In the rows, 128 means zero.
One turn sends every row of this set to another row. A few are shown first. Where does it send the rows asked after them?
boga: [131 123 153 175 152 113 141 130  93 106 132 117 135 125  98 129 112 140
 124 154 135 144 106 132]
Gav: [102 143 148 193 144 161 141 137  92 137 113 139 111 107 105 135 133 126
 100 130 138 134 115 170]
budeg: [ 85 158 158 142 124 146 136 128 128 149 125 139 130 149 121 144 112 146
  96 142 143 143 102 121]
Sitot: [111 140 144 137 132 172 110  97 133 156 108 136 126 120 117 117 146 131
  97 134 115 125  92 131]
vana: [118 153 117 142 157 148 116 122 141 128 137 133 117 103 126 116 115 146
 117 165 115 125 117 148]
Ged: [132 145 133 167 140 170 150 133 108 136 122 143 153 141 108 120 137 115
 109 129 148 118 126 131]
Vabu: [124 112 144 131 150 152 128 130 111 124 136 116 127 130  97 135 112 167
 100 110 113 142 101 150]
kipef: [ 99 168 158 163 154 119 134 121 103 148 106 155 106 106 123 105 143 121
 122 140 138 125 110 121]
Dugo: [107 116 138 120 119 160 105 136 105 127 113 126 117 132 109 110 109 164
 135 106 125 128 100 162]
pim: [143 136 165 134 121 135 127 126  93 124  89 119 146 145 130 128 124 142
 126 119 157 146 118 133]
Zap: [126 144 146 146 154 151 131 127  99 124 154 146 138 124 113 134 134 122
 117 113 129 120 125 105]
Sigi: [102 131 163 148 145 133 139 118 115 151  98 115  83 118 113 103 107 154
 107 146 122 142  96 163]
tuvez: [131 117 159 142 130 148 119 129  92 123  98 111 144 153 118 146 116 157
 116 110 131 139 107 137]
Vivi: [128 143 141 170 134 167 114 131 108 164 120 138 118  95  97 104 127 143
 159 131 119 120  89 158]
nin: [106 127 158 163 146 128 121 136 114 149 102 111  91 120 107 107  94 158
 132 148 116 151 108 163]
doneg: [132 149 142 164 133 172 145 141 116 155 107 148 143 135  96 103 127 123
 112 133 166 135 114 152]
liko: [111 137 130 122 112 162 110 136  99 130 108 133 104 115 128 131 116 147
 128 113 103 129  96 163]
fibek: [133 127 157 167 132 139 121 111  74 132 124 109 109 102  92 121 139 145
 122 143 110 115 113 157]
Tor: [115 106 161 164 155 146 131 118  77 138 102 142 123 124 111 136 129 117
 123 123 156 152 103 126]
Nolob: [106 139 167 162 154 165 120 137 142 145 113 152 113 109 103 136  95 119
 132 125 127 158 100 134]
gitos: [100 149 150 163 145 162 123 135 143 144  98 157 102 126 105 113  91 124
 134 140 126 155 100 144]
Zuti: [118 146 135 176 149 143 121 116  97 166 108 146 120  97 109  94 142 133
 153 142 132 114 106 146]
rores: [108 139 144 110 145 126 103 118  97 150 125 135 114 121 126 138 111 165
 138 150 136 134 113 120]
Zelu: [122 153 141 131 120 152 117 141  99 132 100 139 101 101 131 147 126 129
 118 115 100 129 106 154]
zir: [105 154 150 172 151 129 128 118 109 157 102 144 118  98 113  85 149 123
 137 147 137 128 122 136]
Vuvug: [123 128 165 138 138 128 124 116 128 149 125 133 141 107  83 101 127 149
 128 139 163 147 100 114]
misod: [123 140 166 143 133 131 110 109 129 147 113 148 136 125  94  96 140 140
 139 138 160 137 115 106]
botu: [115 145 146 150 114 151 130 144 129 111 154 140 139 147 114 124 127 143
 133 113 138 115 129 133]
gir: [134 155 138 125 103 125 150 132 105 125 136 112 123 108 116 113 128 145
 105 146 142 121 121 141]
Bomoz: [123 110 146 137 131 153 125 145  96 122 121 111 128 145 106 149 111 161
 113 107 115 144 103 135]
sev: [107 138 155 178 138 127 127 131 109 137 113 105 105 120 125 120  86 165
 146 145 122 141 106 159]
Vaf: [120 156 151 154 123 131 113 108 120 140 100 161 119 134 109  96 149 127
 151 123 137 126 118 114]
zela: [120 144 138 157 134 161 147 133 102 124 135 138 149 129 115 124 151 118
 115 115 138 120 126 111]
Pog: [128 152 155 169 125 131 127 137 110 114 123 108 122 114 137 132  98 158
 159 134 114 136 105 149]
Rofus: [100 154 134 160 130 144 130 127 132 130  93 138  96 132 113  85  92 137
 135 141 133 149 107 157]
geves: [122 152 138 133 102 135 138 134 117 112 153 120 137 126 123 117 130 153
 116 132 144 118 129 137]

Nolob -> Vuvug
pim -> Pog
And these:
vana -> Sitot
Vabu -> Sigi
zela -> Bomoz
Tor -> boga
misod -> geves
botu -> Dugo
Zuti -> Ged

One turn sends every row of this set to another row. A few are shown first. Where does it send the rows asked after them?
koz: [131 106 152 159 124 147 135 114 126 132 144 132 129 140 137 154 127 139
 116 130 102 108 133]
Zini: [128 106 154 159 114 153 125 117 127 129 144 125 130 140 136 158 128 132
 127 128  98 114 130]
nitu: [141 145 134 137 137 125 134 118 115 127 104 149 128 105 114 131 105 143
 117 137 133 169 119]
tativ: [141 164 149 131 131 124 131 141 123 116 107 146 124 106 124 140 120 144
 149 130 140  97 113]
Kodiv: [126 132  97 101 127 133 108 130 119 122 138 117 125 136 123 100 117 114
 157 131  97 103 146]
Nuga: [133 164 148 127 114 125 127 133 122 113 107 138 129 116 127 151 116 135
 166 127 139 101 112]
Remul: [139 164 147 128 129 121 136 135 121 118 108 147 127 112 127 143 118 144
 149 130 144  95 114]
sisig: [128 133  94  99 138 127 120 124 117 126 138 126 126 140 126  98 114 122
 143 134 104  95 148]
tis: [132 123  99 117 100 130 133 143 135 133 143 125 128 115 115  87 123 118
 149 120 104 131 138]
pamot: [128 106 152 157 119 148 133 111 126 131 144 130 131 143 139 158 126 137
 121 130 102 109 133]
muniv: [137 132 166  99 128 123 117 125 122 131 143 102 134 154 120 153 112 128
 117 128 112 156 117]
tofi: [139 163 151 131 121 129 122 144 124 113 107 139 124 105 123 143 121 136
 161 127 136 104 111]
Beb: [133 106 153 160 127 150 132 118 127 133 143 131 127 136 135 151 130 139
 114 131 101 110 132]
dite: [134 106 155 162 126 152 128 122 127 131 143 130 126 134 134 150 131 137
 116 130  98 113 131]
vazi: [133 124  94 114 113 120 152 132 133 140 145 137 131 122 120  85 119 130
 131 124 115 118 142]
gufek: [128 107 152 158 115 150 130 112 126 130 143 127 130 143 138 158 126 134
 125 128 100 111 131]
gobub: [136 122  96 117 114 124 144 140 134 137 143 135 128 115 117  82 123 127
 132 123 110 123 140]
Foze: [130 132  98 103 131 135 106 136 120 123 137 118 122 131 121  97 119 115
 153 131  95 105 144]
Pip: [142 132 169 103 137 127 115 134 123 132 141 104 128 144 116 146 116 131
 111 129 109 158 117]
sol: [128 124  92 111 106 118 153 124 132 138 145 136 136 130 123  91 115 128
 137 123 115 118 142]
lalo: [128 147 130 128 113 122 136  97 113 124 105 143 139 127 122 147  96 135
 138 134 137 167 120]
telik: [124 133  95  99 127 130 113 124 118 123 138 119 127 142 125 102 114 115
 155 132 100 101 147]
lar: [144 132 166 101 144 121 124 130 122 136 142 110 128 146 117 144 114 137
 101 131 114 152 119]
puzap: [139 132 168 101 130 126 114 130 122 132 142 102 130 148 117 150 114 128
 116 127 109 158 117]
zav: [135 122  99 118 109 128 137 145 136 135 143 130 127 112 114  82 124 123
 140 122 106 129 138]
Pab: [133 106 155 162 122 154 124 123 128 130 143 127 126 133 133 152 132 134
 121 129  96 115 130]
sal: [125 133  93  98 132 127 118 122 118 125 138 122 127 143 126 101 113 119
 150 133 102  97 148]
sota: [127 147 133 131 107 126 125 103 114 121 105 137 138 122 119 148  98 130
 147 132 131 173 118]
Febat: [125 123  95 111  91 124 141 127 134 134 144 126 136 129 121  96 116 118
 155 119 110 125 140]
fefi: [133 132  96 104 142 132 114 135 120 126 137 124 121 130 120  93 119 122
 141 134  99 100 146]
Punor: [137 146 131 133 134 120 141 107 113 128 105 151 133 115 118 136 100 145
 117 138 139 163 121]
Vurol: [131 132  94 102 143 128 118 130 118 127 138 126 123 135 123  94 117 123
 139 134 102  97 148]
zor: [130 146 136 135 110 131 118 115 117 120 104 134 133 112 115 142 103 127
 147 131 126 179 116]
puv: [141 164 151 132 128 127 125 145 124 114 106 142 123 104 123 140 122 140
 154 129 137 101 112]
rim: [141 144 138 140 131 131 124 125 116 124 103 143 126 100 111 131 107 138
 126 135 128 175 117]
Zase: [138 133 164  97 136 119 127 120 120 135 142 109 134 155 122 151 110 135
 108 130 116 150 120]
dof: [141 132 164  99 142 119 127 125 121 136 143 111 131 152 120 148 112 136
 102 131 116 150 120]
Peg: [135 164 151 129 115 128 122 139 123 112 106 137 127 110 125 148 119 134
 167 127 137 104 111]
Ref: [144 132 168 103 142 125 119 135 123 134 141 107 127 143 116 144 117 134
 105 130 111 155 118]
nas: [133 165 146 125 117 122 133 128 121 114 107 142 130 119 130 150 115 138
 161 129 143  96 113]
puf: [131 106 155 161 117 154 123 121 128 128 143 125 127 136 134 155 130 132
 125 128  96 116 129]
beki: [132 132  98 104 138 135 109 138 120 124 137 120 121 129 120  93 120 118
 148 133  96 104 146]
dinok: [135 165 146 126 124 120 136 129 121 116 107 146 129 117 129 148 115 142
 154 130 145  95 114]
vum: [136 145 139 138 120 133 117 123 117 121 103 137 129 104 111 136 106 131
 138 133 125 179 115]
vuz: [136 133 165  97 130 121 123 121 121 133 143 105 134 157 121 153 110 131
 114 128 115 153 119]
Tel: [128 123  98 114  92 128 134 136 135 133 144 124 132 122 117  92 120 116
 155 119 105 130 138]
pefos: [125 123  93 110  96 120 149 122 132 136 145 131 137 133 124  95 115 122
 147 121 114 121 141]
Pofef: [132 147 128 129 124 119 142  99 112 127 106 149 137 123 122 142  96 141
 126 137 140 162 122]

Zase -> dof
puv -> tofi
And these:
sal -> sisig
Zini -> gufek
nitu -> rim
gobub -> zav

